In the rows, zero is written as 128.
M: rows in 3 groups, each row roughly a mix of its group's directions
M (79 x 10)
[[152 157 102 118 148 156  95  92 116 131]
 [111 124 139 138 108  92 140 182 147 117]
 [ 93 116 146  94 147 146  98 112 155 147]
 [100  92 142 108 178 143 117 114 128 121]
 [133 113 106 101 190 115 112 129 136 127]
 [124 108 129 128 161 116  85 122 127  81]
 [142 170  92 119 150 132 102  94 122 136]
 [134 167 130 143 129 136 132 183 155 119]
 [123 165 130 152 137 127 138 176 160 111]
 [117 132 105 137 193 112 110 143 123 124]
 [143 117  93 148 167 126 104 104 100 110]
 [116  89 140 106 133 124 119  77 106 144]
 [118  99 137 148 122  85 163 147  99 117]
 [114 141 132  81 143 168 102 130 150 139]
 [107 130 121 119 144 154 116  69 150 141]
 [ 95 108 157 121 155 111 167 129 105 147]
 [116 103 163 109 121 159 127 101 128 168]
 [104  94 141 131 122 142 152  82 117 158]
 [117 116 152 174  96 127 146 152 158 120]
 [ 91 103 155 135  96 157 143 132 109 151]
 [154 111 142 131  79 159 129 148 121 155]
 [110 103 144 107 157  95 103  93 120 111]
 [132 149  96 142 127 133 127 105  69 125]
 [111 122 126  97 158 150 110 116 163 165]
 [157 157  87 131 130 108 115 153 121  94]
 [114 110 136 110  89 152 165 148 140 157]
 [ 98 129 156 110 116 122 152 171 156 149]
 [116 138 142 109 186 131  94 114 135 116]
 [107 116 121 105 174 162 140 119 126 162]
 [ 96  87 148 130 140 101 146  94 110 130]
 [ 98 148 130 102 133 150  89  89 132 143]
 [161 170  93 151 117 122 129 112 101 119]
 [159 117 119 123 162  89 130 149 148  94]
 [167 165  95 145 118 137 144 125 143 157]
 [152 175 144 126  78 125 123 118 138 130]
 [117 142 140 159 132 105 149 179 147 106]
 [175 138 102 152 132 100 149 148 118 107]
 [142 129 157 144  88 119 145 151 172 119]
 [117 138 112 108 148 161 115 108 147 178]
 [116 108 143  89 158 119 136 107  91 153]
 [116 142 110 140 152 101 103 108 154  84]
 [118  90 154 103 125 136 106  83 120 146]
 [128 175 141 141 117 101 156 149 139 159]
 [119  78 127 115 168 124 147 156 123 142]
 [136 164 111 137 102 161 133 111 139 172]
 [ 86 105 145 107 145 126 101 112  96 106]
 [137 146  98 149 130 106 167 165 107 114]
 [150 129 123 155  78 123 166 117 111 143]
 [115 107 131 173 102 109 121 117 159  96]
 [147 159 131 111 144 115 121 188 120 120]
 [119  93 138 110 128 132 152  97  90 161]
 [156 127 100 152 126 140 169 147 118 165]
 [118  97 146 140  83 106 152 157 136 112]
 [160 141 115 125 100 161 127  82 110 139]
 [134 153 135 126 122  99  97 110 125  74]
 [108  81 128 141 169 108 123 137 120 101]
 [117  94 112 106 168 166 118 107 118 133]
 [137 160 142 129 128 149 145 185 138 147]
 [124  82 146 117 156 103 138 161 140 106]
 [127 109 168 142  92 115 146 156 151 106]
 [ 92  83 146 121 145 115 132 161 143 111]
 [ 97  93 124 122 150 146 138 131  80 147]
 [102 112 117 153 143  87 135 100 134  91]
 [159 126 111 166 100 118 152 102  98 130]
 [129 176 150 106 110 120 100 146 159 120]
 [136 125 115 155 118  88 148 167 112  98]
 [135 129 115 121 165 160 135  84 107 155]
 [146 140 111 144 129  99 125 124  85  83]
 [146 145 142 147  98  97 124 132 128  75]
 [150 168 117  89 148 157 112 142 125 147]
 [145 119 115 176 111  86 145 135 109 112]
 [143 130  88 143 151 115  86 130 115  94]
 [135 106 147 162  92  97 163 125 115 120]
 [159 163 118 131 106 156 108 164 151 127]
 [109 166 146 110 175 130 119 146 155 126]
 [107  89 119 112 176 156 129 112 118 138]
 [133 120 100 116 168 164 110  94 110 137]
 [ 97 136 118 113 181 113 149  99 117 130]
 [ 92  88 149  97 137 142 126 154 150 120]]
one row of each group, then the others: which group is each in?
[117  92 160 103  97 159 147 109 133 132]  <32>
[121 137  94 106 174 138 105 103 111 146]  <76>
[ 98  96 127 162 121 107 142  88 138 111]  <29>

[138 158 128 135 111 175 143 155 146 157]  <29>
[137 123 113  97 132 157 111  78 114 153]  <29>
[160 129  93 139 145 138 160 144 134 170]  <76>
[106 101 164 115 175 136 129  99 126 125]  <32>
[121 133 126 129 114 167 143 128 147 186]  <76>
[158 133  90 137  97 149 155 135  99 146]  <29>
